[[-18   2  -5   9]
 [-14  18 -19 -14]
 [  1   6  34 -26]
 [-10  56  -2  40]
 [ 18   3 -18 -18]
 [-13  -4 -13  17]
 [ -4 -20  12  -4]
 [ -5  -6  31  25]
 [ 28  46  17  17]]
|
[[  1   6  34 -26]
 [ -5  -6  31  25]
 [ 28  46  17  17]
 [ -4 -20  12  -4]
 [-10  56  -2  40]
 [-18   2  -5   9]
 [-13  -4 -13  17]
 [ 18   3 -18 -18]
 [-14  18 -19 -14]]

[[-11 -44  25  -4 -56]
 [-38 -38   2  25 -15]
 [ 15  -1  38  32 -48]
 [ 64  39 -17  15   2]]
|
[[ 15  -1  38  32 -48]
 [-11 -44  25  -4 -56]
 [-38 -38   2  25 -15]
 [ 64  39 -17  15   2]]

[[  2  71 -20]
 [-30 -22  17]
 [  8  16  -3]]
|
[[-30 -22  17]
 [  8  16  -3]
 [  2  71 -20]]

[[ 21 -16  26]
 [  1  -1   3]
 [ 33  65 -39]
 [ 26  54 -32]
 [ 16 -13  21]
 [ 25 -21  33]
 [ 12  23 -14]
 [ 25  51 -30]
 [  8  14  -8]
 [  7  -6   9]]
|
[[ 25 -21  33]
 [ 21 -16  26]
 [ 16 -13  21]
 [  7  -6   9]
 [  1  -1   3]
 [  8  14  -8]
 [ 12  23 -14]
 [ 25  51 -30]
 [ 26  54 -32]
 [ 33  65 -39]]

[[ -5 -71 -29 -28   8  -6 -14 -47  -7  -6  79   1  18 -70  12]
 [  7   4  71   0   1   2   5 -68 -12  39 -19   2   5  14  -1]]
|
[[  7   4  71   0   1   2   5 -68 -12  39 -19   2   5  14  -1]
 [ -5 -71 -29 -28   8  -6 -14 -47  -7  -6  79   1  18 -70  12]]

[[-33  23 -20]
 [  1   7   5]
 [ 78  70  12]
 [-13  -7   4]
 [-37  51 -37]
 [-73   4 -46]
 [ 27  30  11]]
|
[[ 78  70  12]
 [ 27  30  11]
 [  1   7   5]
 [-13  -7   4]
 [-33  23 -20]
 [-37  51 -37]
 [-73   4 -46]]
